(in the rows, 128 means zero)
The rows of A fall into 3 groups, and each row is roughly a mix of its group's hidden directions.
A:
[[136 150 120 147 151 102  82  91 130 101 119]
 [111 103 121 119 147  99 150 129 129 149 185]
 [ 98 130 146 147 124 146 104  81 127  90 145]
 [108 116 121 126 163 157  89  90 117 101 125]
 [ 90 158 119 135 109 162 152 112 143 116  91]
 [147 119 125  84 131 123  85 112 137 161 100]
 [118 154 154 108 111 138 173 141  88 109 127]
 [ 88 148 134 138 129 140 182 133 131 114 161]
 [158 106  86 118 131 155 176 124 139 118 130]
 [146 142 155 100  98 123 137 162  99 150  98]
 [ 92 163 134 124 137 157 164 124 114  92 140]
 [134  91 121 128 129 158 178 143 135 157 151]
 [114  89 167 101 119 145 159 150 133 149 143]
 [159 146 135  86 139 112 111 144 174 140 141]
 [138 108  99 146 159 123  84 100 160 130 135]
 [123 105  83 127 140 143 184 116 140 123 124]
 [161 160  69 137 128 135 118 139 111 117 120]
 [156 100 121 141 120  91 112 137 156 174 134]
 [145 132  79 124 125 120 136 166 123 167 104]
 [107 123 100 146 153 143 151 107 150 100 171]
 [148 127 122 132 140  91  82  96 155 144 111]
 [168 134 159 110 161  99 105 121 122  95 128]
 [ 87 144 128 135 144 143 172 118 131 110 169]
 [ 85 153 157 130 123 140 146  97 144  90 131]
 [111 100  98 156 160 142 113 110 156 122 161]
 [ 88 127 103 146 121 165 164 107 130 114 106]
 [149 133 137  90 119 135 101 155 118 169  95]
 [151  87 117 131 120 144 183 139 135 150 142]
 [108 138 125 142  81 109  90 145 117 164 118]
 [137 109 123 166  91 179 134 110 120 118 121]
 [162 105 128 120 112  99  97 140 142 172 106]
 [149 121  92 102 134 144 185 132 149 125 134]
 [138 136 153  96 101 122 108 146 113 158  83]
 [105 140  83 152 100 127 136 143 136 170 112]
 [129 148 122 148 140 107  76  92 121  97 119]
 [104  79 135 150 115 148 141 118 138 165 153]
 [109 117  97 159 121 146 170 108  94 116 111]
 [147 149 156 102  91 108 150 152 107 146 102]
 [139 135 149 117  88 104 174 157 119 150 130]
 [100 143 121 121 144  93 159 123 165 164 112]
 [139 152 161 120  97  97 145 158 116 160 108]
 [126 122 159 122 138 123  79  97 115  86 134]
 [117 128 123 117 157 157  85  94 113  96 110]
 [128 168 165  97 129 105  94 145 138 140 145]
 [121 174 102 116 131 128 135 106 172 129  96]
 [ 70 159 126 143 108 126 113 101 140 117 110]
 [ 92 149 119  91 140 118 166 132 150 140 159]
 [113  72 124 170 145 109 127 121 104 136 122]
 [149 130 136 173 108 121 113 115  80 134 100]
 [125 145 104 145 119 138 160 110 151 134  72]
 [157 144 147 132  96  83 129 149 131 156 101]
 [144 111 115 115 129 145 189 160 130 151 129]
 [129  84 110 179 123 130 145 112 103 131 108]
 [101 125 161 124  75 126  97 144 110 143 133]
 [156  89 145 123 119 112 121 160 119 176 137]
 [104 135 125  92 135 185 140 137 104 109 129]
 [ 63 139 148 150 136 109 109 118 112 135 120]
 [100 117 156 136  77 126  90 131 107 142 135]
 [113 134 147  91 154  82 131 156 131 145 152]
 [118 144 123 156 140 117  87  80 128  95 127]
 [158 128 153 109 143  86  95 148 129 149 154]
 [123  97  97 153 156 151 111 105 137  94 150]
 [115 143 105 169 116  96  91 111 136 156 114]
 [115 149 151 117 101 131 182 161 109 136 137]
 [101 139 118 138 148 157 155 110 119  79 154]
 [147 140 152 110  91 101 160 158 117 157 119]
 [132 111 121 141 117 182 121 126  99  85 115]
 [147 118 137 175 108 117 114 120  79 130 103]
 [116 130 147 175 104 112 166 162 121 130 144]
 [163 121 107 114 136 128 168 170 131 161 126]
 [141  82 111 174 125 130 143 116  95 127 111]
 [134 114 153  91 146 158 172 137 129 100 139]
 [119 172  90 142 143 136 157 109 142  99 111]
 [164 125  98 114 140 132 181 133 135 135  98]
 [ 94 128 118 162 102 116  79 104 126 144 124]
 [138  86 128 176 126 132 104 119  94 118 111]
 [113 108 149 140 119 129  71  94 112 109 140]
 [146 127 147 119  96  96 136 158 135 178 116]
 [156  97  99 138 134 136 183 130 116 134 109]
 [138  94 148 114 112 112  83 151 111 162 132]
 [106 139 143 119 114 161 170 167  98 121 136]
 [111  93 106 105 151 144 136 129 162 114 169]
 [141 108 111 164 140  91 107  99 164 130 143]
 [ 98 127 143  96 121 167 174 135 127 103 128]
 [115  85 127 178 128 116 114 114  91 128 136]
 [146 126 149 118  85 102 177 143 108 127 128]
 [154 121 147 162 116 117 117 134  72 131 101]
 [ 91 104 111 177 111 141 137  94 125 132 138]
 [171  97 108 103 134 141 137 166 107 150 132]
 [112 183 130 105 116 150 128 125 156 116  94]
 [128 119 165 125 132 126  84  99 111  87 139]
 [127 115 118 193 141 108 125 116 136 100 148]
 [130 131 147 122 122  89  88 103 145 158  96]
 [170 150 114 111 161 115 167 153 144 130 120]
 [143 122 106 114 127 143 188 163 130 151 123]
 [137 170 140  73 134 133 127 146 161 129 135]
 [118 162 104 130 130 134 143 107 160 127  74]
 [176  90 118 125 117 146 147 137 124 130 170]
 [ 90 111 133 111 155 174 111 107 105 111 134]
 [142 133 146  84 112 127 103 142 114 164  90]
 [111 109 169 146 108 121  85  99 113 117 145]
 [189 107 118 118 157 121 143 152 122 142 138]
 [ 97  88 108 175 134 127 142 108 115 124 106]
 [112 172 149 102 110 141 169 144 105 118 119]
 [ 85 135 151 146 121 126  74 113 128 120 149]
 [146  78 144 121 115 123  95 147 105 159 142]
 [ 87 172 121 119 134 133 132 109 141  89 103]
 [143 144 113 137 133 122  73 105 103  91 123]
 [157 117 149  97 139 116 117 158 102 126 175]
 [139 128 154  87 144 153 173 149 134 107 140]
 [150 140 149 142  93  77 131 140 138 151 104]
 [154 138 138 134  93  91 162 160 136 155 129]
 [149 125 153  99 101 121 110 149 103 155  87]
 [ 92 112 183 109 124 100 109 124 138 137 114]
 [117 104 150 111 128 131 115 147 126 131 195]
 [ 93 130 158 147 123 132 104  81 132  96 141]
 [145  91 104 158 124 132 177 124 109 133 104]
 [161 131 154 148 117 111 105 141  73 130 116]
 [ 97 138 108 105 142 113 175 122 150 147 159]
 [123 149 161 100  92 124 149 155 108 149 100]
 [ 56 144 140 126 144 109 134 128 129 134 116]
 [168 116 103 111 138 132 183 144 125 131 108]]
Here is one row of each group, with its name. Which group are the others in?
[131  78 124 177 106 145 138 112 119 140 141]
P
[124 118 102 153 167 139  78 115 153 135 135]
J
[150 128 103 125 128 130 177 166 137 166 125]
F

[133 142 146  87 126 141  92 137 108 154  87]
J
[117 134 121 184 134 116 160 134 137 103 161]
J
[104 136 116 135 152 160 131  99 117  74 140]
J
[115 178 122  92 115 152 148 125 163 125 137]
P
[104 161 157 101 126 120  83 135 146 121 156]
P
[134 149  87 126 172 133 165 123 156 122 113]
F
[ 93 140 162 151 129 103  80 122 112 137 122]
P
[ 98 140 124 140 147 159 154 115 111  80 151]
J
[102 169 104 147 147 113 143 101 157 114 104]
F
[118 144 132 150 137 117  79  85 127  94 130]
F
[ 98 128  88 171 120 127 137 108 149 161 123]
F
